[[ 89   9 -60 -40]
 [ 70  79  -9  77]
 [ 16 -58  12 -63]
 [  7  71 -61  74]
 [ 30  81  45 -73]
 [-81  37  28  56]
 [-15 -72  36 -38]
 [ 82  54 -39  21]
 [-11 -61 -91 -14]
 [ 35  51   6 -51]]
->
[[ 89  70  16   7  30 -81 -15  82 -11  35]
 [  9  79 -58  71  81  37 -72  54 -61  51]
 [-60  -9  12 -61  45  28  36 -39 -91   6]
 [-40  77 -63  74 -73  56 -38  21 -14 -51]]

[[-26 -42 -30  47 -12  -6]
 [ 73 -13 -44  13  29  23]
 [ 46   0 -51   0  40  39]
 [ 58   1 -39 -30  10  17]
 [-14 -27  64  33  -8 -49]
 [ 67  27 -31   9 -21 -25]
 [ 38  16   5  24  32 -32]
 [ 16 -36 -24  29  -7  17]
 [ 19 -25  -8  21  -2   4]
 [ -5 -22 -17   9  24  40]
 [  3 -28 -14  16  22  22]
 [ -5  -8 -54 -18  10  53]]
->
[[-26  73  46  58 -14  67  38  16  19  -5   3  -5]
 [-42 -13   0   1 -27  27  16 -36 -25 -22 -28  -8]
 [-30 -44 -51 -39  64 -31   5 -24  -8 -17 -14 -54]
 [ 47  13   0 -30  33   9  24  29  21   9  16 -18]
 [-12  29  40  10  -8 -21  32  -7  -2  24  22  10]
 [ -6  23  39  17 -49 -25 -32  17   4  40  22  53]]

[[ 22  57]
 [-10 -39]
 [-35  96]
 [ 60 -44]
 [ 66   6]
 [ 34  46]]
->
[[ 22 -10 -35  60  66  34]
 [ 57 -39  96 -44   6  46]]

[[-28  -9   7  -8 -71 -24  22 -34 -32  -9 -31 -47 -55]
 [-23 -46 -17 -60 -79 -13  -8 -49 -23 -42 -53 -63 -87]]
->
[[-28 -23]
 [ -9 -46]
 [  7 -17]
 [ -8 -60]
 [-71 -79]
 [-24 -13]
 [ 22  -8]
 [-34 -49]
 [-32 -23]
 [ -9 -42]
 [-31 -53]
 [-47 -63]
 [-55 -87]]

[[ 17   2]
 [ 66 -87]
 [ 35 -78]]
->
[[ 17  66  35]
 [  2 -87 -78]]

[[-47 -84 -73   1 -69 -57 -42 -61  11  59]
 [-47 -51 -56  37 -67 -81 -56 -58  76  69]
 [  4 -49 -56   8 -80   6   3 -64  26  64]]
->
[[-47 -47   4]
 [-84 -51 -49]
 [-73 -56 -56]
 [  1  37   8]
 [-69 -67 -80]
 [-57 -81   6]
 [-42 -56   3]
 [-61 -58 -64]
 [ 11  76  26]
 [ 59  69  64]]

[[ 35  49  47 -25 -43 -56]
 [ 57  68  53 -63 -57  16]
 [ 66  33  24   4 -43  48]
 [ 36  45  54 -64 -50  46]
 [-56 -33  68 -50  77 -67]]
->
[[ 35  57  66  36 -56]
 [ 49  68  33  45 -33]
 [ 47  53  24  54  68]
 [-25 -63   4 -64 -50]
 [-43 -57 -43 -50  77]
 [-56  16  48  46 -67]]

[[ 77 -66  67 -63  59  82 -66 -73 -87 -65 -90 -61  56 -17]
 [ 83 -62  87 -85  37 -49 -76 -76 -56  10 -72  76 -33 -70]]
->
[[ 77  83]
 [-66 -62]
 [ 67  87]
 [-63 -85]
 [ 59  37]
 [ 82 -49]
 [-66 -76]
 [-73 -76]
 [-87 -56]
 [-65  10]
 [-90 -72]
 [-61  76]
 [ 56 -33]
 [-17 -70]]
---
[[-55 -88 -68  67]
 [ 78  39 -93 -27]
 [-31  68  76 -65]
 [-65  78  97 -30]
 [-67  87  47 -74]]
->
[[ 78  39 -93]
 [-31  68  76]]

[[-63 -26 -14  49]
 [ 22  24  -6  -7]
 [-73 -43  -5  57]
 [  7  21  -9  -7]]
->
[[ 22  24  -6]
 [-73 -43  -5]]

[[  3 -82  61 -34]
 [  7 -81  69 -24]
 [  3 -81  61 -34]
 [  4 -77  60 -26]
 [  4 -78  58 -25]]
->
[[  7 -81  69]
 [  3 -81  61]]

[[-49 -66  40 -41 -14]
 [-18 -17  32  11 -22]
 [-52 -70  34 -45  -8]
 [ 10  12   3   0 -17]]
->
[[-18 -17  32]
 [-52 -70  34]]

[[ -8  58  57  44 -65]
 [ 22  76  33  17 -90]
 [ 42 -35 -65 -56  21]
 [  1  83  72  53 -77]]
->
[[ 22  76  33]
 [ 42 -35 -65]]

[[  1  54  11  35  28]
 [-16  34   6   3  28]
 [-47  61  19  23  36]
 [-23  87 -15  -5  58]
 [-33  36 -32  32 -17]]
->
[[-16  34   6]
 [-47  61  19]]

[[ 12 -22  15  -3]
 [-91  -6  63   9]
 [ -3   4   0 -10]]
->
[[-91  -6  63]
 [ -3   4   0]]

[[ 12  31   2  29]
 [-87  31 -57 -42]
 [ 12  31 -16  28]
 [  3  31 -31  40]
 [-83  29 -57 -44]]
->
[[-87  31 -57]
 [ 12  31 -16]]
